One turn moves each row of this set onto another row. After a few examples, where does it send each row asked below?
Z_727: [ 0.36  0.07 -1.64 -2.63  1.21 -0.47  3.07  0.90  1.41 -1.37 -0.60 -0.64
  1.87 -0.41]
Z_177: [ 1.91 -2.07  0.60  1.66 -0.48 -0.26 -2.82 -0.51  2.03  0.40 -1.03  3.06
 -2.26 -1.05]
Z_111: [ 1.14 -1.93  1.85  1.77 -1.49  2.80 -1.64 -0.12  0.13  2.07  0.13  0.38
 -0.95 -0.90]
Z_67: [ 0.02 -0.93 -1.74 -1.79  2.13 -1.93  2.13 -2.08  3.33 -1.33 -0.95  0.18
 -1.89 -2.33]
Z_66: [-0.60  0.46 -0.34  1.72  4.09 -1.61  0.00  0.99  1.32  0.72 -2.00  0.49
 -2.38 -1.16]
Z_902: [-0.14 -1.80  1.17  2.33 -1.38  2.53 -2.37 -0.27  1.04  1.52 -0.37  0.40
 -0.30 -0.63]
Z_464: [-0.66 -0.04 -1.14 -1.26  2.60 -2.09  2.12 -2.02  3.61 -0.30 -1.50  0.47
 -1.11 -0.18]
Z_792: [ 1.25 -1.60  1.20  0.30 -3.32  1.68 -0.39  0.20 -0.28  0.17  0.43  0.33
  1.51 -0.26]
Z_735: [ 1.63 -2.29  0.58 -0.77 -2.87  1.29 -0.76  0.42  0.59  0.12  0.67  1.31
  1.60  0.14]
Z_113: [ 0.63 -1.46 -0.28  0.19 -2.80  1.70 -1.54  0.14  0.86 -0.19  0.56  1.02
  1.99  0.38]
Z_776: [ 0.45 -2.05 -0.42  0.07 -2.53  0.86 -1.13 -3.26  3.48 -0.35 -0.31  1.52
 -0.18  0.42]
Z_268: [ 0.82 -1.38 -0.25  2.27 -0.91  0.12 -3.34 -0.88  2.22 -0.18 -1.17  2.56
 -1.64 -0.41]
Z_885: [ 0.69 -1.69  2.31  2.79 -1.27  1.57 -2.07  0.22  0.31  1.29 -0.87  0.71
 -1.49 -1.73]
Z_987: [ 0.36 -0.35 -1.15  1.56  3.77 -1.42 -0.06  0.71  1.56 -0.33 -2.23  0.80
 -3.06 -2.18]
Z_670: [-0.27 -0.16 -1.40 -1.22  2.88 -1.40  2.53 -1.80  3.80 -0.64 -2.15  0.34
 -2.14 -1.34]
Z_13: [ 0.35 -0.35 -0.73  1.53  3.71 -1.06 -0.23  0.69  0.67 -0.11 -1.36 -0.19
 -2.97 -3.16]
Z_35: [-0.70 -0.90  0.74  1.18  2.37  1.77  1.70  2.39 -0.44  1.67 -1.14 -2.16
 -0.53 -2.47]
Z_441: [-0.77 -0.41  0.68  0.22  2.25  1.85  2.34  2.07  0.08  1.48 -0.78 -1.97
  0.56 -1.76]
Z_450: [ 0.16  0.40 -0.33  1.43  4.21 -0.75  0.44  1.89  0.99  0.29 -2.05  0.29
 -2.22 -2.31]
Z_53: [ 0.14 -0.93 -1.83 -1.94  1.72 -1.24  2.88 -2.42  3.35 -1.33 -1.62  0.10
 -1.40 -0.86]
Z_669: [ 0.25 -0.58 -1.28 -2.38  0.42  0.34  3.10  1.39  0.00 -0.95 -0.22 -1.33
  1.93 -0.65]
Z_658: [-0.89 -1.37  0.74  0.33  1.98  1.31  1.57  2.35 -0.44  1.13 -0.31 -2.07
  0.10 -3.36]
Z_746: [ 1.56 -1.28  0.50  1.66 -0.98 -0.85 -2.08 -1.91  2.17 -0.61 -1.36  2.65
 -2.57 -0.86]
Z_384: [ 1.90 -1.73  0.05 -0.63 -2.15  0.48 -0.40 -3.26  2.65 -0.06  0.21  1.87
 -1.12  0.39]
Z_293: [-0.47  0.33 -1.08 -2.34  1.06 -0.76  2.99  0.80  0.96 -0.52 -0.11 -1.00
  2.47  0.27]
Z_421: [ 0.27 -0.55 -1.75 -2.58  0.38 -0.27  3.07  0.24  0.46 -1.31  0.43 -1.41
  1.57 -1.51]
Z_694: [ 1.30 -1.66  0.18 -1.02 -2.98  0.10  0.16 -2.89  2.44 -0.95 -0.02  1.73
  0.16  0.24]
Z_882: [-1.34 -0.36  1.01  0.55  2.49  0.92  1.74  2.14  0.06  1.66 -0.64 -1.66
  0.58 -1.41]

Z_35 moves to Z_669
Z_902 moves to Z_113
Z_882 moves to Z_293
Now these:
Z_384 moves to Z_177
Z_694 moves to Z_746
Z_727 moves to Z_670
Z_658 moves to Z_421

